In the rows, zero is written as 128.
One turn sends every row of this set to another row. A few are shown first. Where does it send the rows asked after them?
Z_891: [123 129 117 129 150 130 140 128 163 102 146 118 138 137 122  90 164 152
 145 152 134 167 125]
Z_117: [124 124 145 113 139 135 138 146 125 121  93 148 106 153 164 144  86 115
 111 139 162 126 148]
Z_273: [158 136 114 102 100 119 137 152 100  82 115 131 116 164 152 117 141 125
 138 129 104 122 138]
Z_10: [154 172 141 144 154 142 131 146 115 133 145 121 109  79 119 107 152 149
 120 135 141 148 112]
Z_971: [ 99 123 140 121 105 104 127 116 162 144  64 131 111 145 133 119 130 130
 135 124 128 110 115]
Z_38: [129 138 106 117 152 121 125 134 167 127 117 145 143  94  98 105 121 173
 142 108 124 155 135]
Z_636: [145 107 113  91  85 118 133 134  77 115 115 130 108 141 132 143 123 138
 146 124 110 137 132]
Z_967: [174 145 104 127  79 121 127 136 109 107 112 125 108 122 116 142 128 114
 145 133 137  81  90]
Z_863: [140 131 103 116 149 137 119 134 168  91 117 130 142  93  95 114 122 153
 146 103 120 158 141]
Z_468: [142 130 115 130 148 109 140  96 159 133 148 116 119 115  91 139 150 145
 105 143 148 160 104]
Z_9: [131 104 157 115 134 126 128 106 184 147 125 123 121  97 114 113 144 156
 147 130 129 128  94]
Z_835: [139 110 136 131 138 142 134 141 104 127 111 147 123 122 132 156  71 111
 128 135 182 104 126]
Z_689: [135 141 132 125 143 143 144 142 147  98 109 147 126 146 136 161  95  87
 115 136 165  94 126]
Z_838: [138 125 155 140 165 102 152 133  80 141 135 127 129 135 119 129 142 109
 123 118 136  97 108]
Z_686: [152 114 125  96  74 114 122 124 105 128  96 136 101 121 124 153 116 131
 150 116 117 100 103]
Z_660: [174 136 158 142 164 113 101 117 161  90 115 136 137 107 135  96 137 145
 120 116 139 116 109]
Z_293: [121 147  94 145 126 115 133 167 125 142  76 126 119 124 117  87 106 147
 146 118 143 118 143]
Z_301: [151 163 152 137 168 126 141 139 132 139 155 134 130  97 122  99 160 153
 117 135 132 136 107]
Z_123: [148 121  97  95  90 111 124 146 119  96  86 137 111 147 134 126 112 137
 159 110 111 116 136]
Z_394: [166 131 139 143 160 104 116 117 183 109 118 130 136 121 130  82 136 159
 117 131 144 122 113]
Z_483: [138  97 156 123 124 133 140 127  89 118 130 130 165 131 132 107 129 134
 108 122  98 130 151]
Z_20: [140 130 111 151 148 125 109 112 143 104 132 125 134  89  87 128 137 138
 165 128 170 131  84]
Z_131: [142 138 113 157 140 124 116 118 145 128 138 135 147  85  94 105 136 159
 153 140 167 128  88]
Z_296: [133 132 159 131 107 172 143 144 122 124 120 136 119 125 155 144 104 102
 111 165 162 106 122]
Z_631: [180 147 111 124 100 115 123 161 111  89 100 133 115 141 146 104 122 128
 146 122 124  86 120]
Z_149: [127  88 134 116 112 167 140 137 138 104 112 130 132 138 141 146  83 106
 136 150 160 116 139]
Z_768: [165 121 119 110  90 109 138 121  85 121 126 118  91 139 122 160 136 114
 130 136 132 109  98]
Z_894: [118 142 113 139 139 120 149 125 119  83 133 132 166 161 111 127 157 100
 123 131 120 122 128]
Z_877: [104 143 126 112 114 158 145 138 125 124 108 153 119 128 131 174  96 105
 119 145 157 131 133]
Z_137: [143 132 133 124 130 122 125  89 160 121 131 107  98 109 107 146 153 138
  98 144 142 168 106]
Z_517: [132  83 105 128 130 122 162 120 108 128 139  92 130 139  87 141 125 113
 124 131 132 134 133]
Z_246: [159 133 127 157  95 129 134 135 160 131  90  98 118 125 128  88 124 124
 104 148 139  90 120]
Z_761: [131 105 150 125 150 110 119 107 118 143 136 139 134 110 128 104 137 180
 126 135 137 171 123]
Z_27: [133 134 111 141 125 158 141 159 115 104 113 133 122 143 146 131  87 111
 124 161 182 125 145]
Z_203: [174 164 110 126 107 114 138 151  79  97 129 132 110 142 132 133 143 113
 130 133 128  99 109]
Z_593: [142  90 169 110 146 134 118 116 160 134 121 117 111  86 119 117 133 149
 157 113 127 129 103]
Z_951: [115 154 115 151  78 132 119 120 120 147  89 142 145  93 101 126 120 136
 123 135 139 111 107]
Z_750: [120 128 142 124 145 117 104 114 105 125 117 144 119 105 133 113 137 175
 135 129 142 186 127]
Z_294: [131 136 127 132 151 132 130 133 162  93 128 104 105 139 139  91 167 142
 144 151 142 166 123]
Z_740: [124 137 144 117 127 170 138 160 123 103 112 162 149 123 148 139  90 108
 131 132 142 108 144]

Z_117 moves to Z_740
Z_123 moves to Z_273
And these:
Z_131 moves to Z_468
Z_951 moves to Z_517
Z_593 moves to Z_750

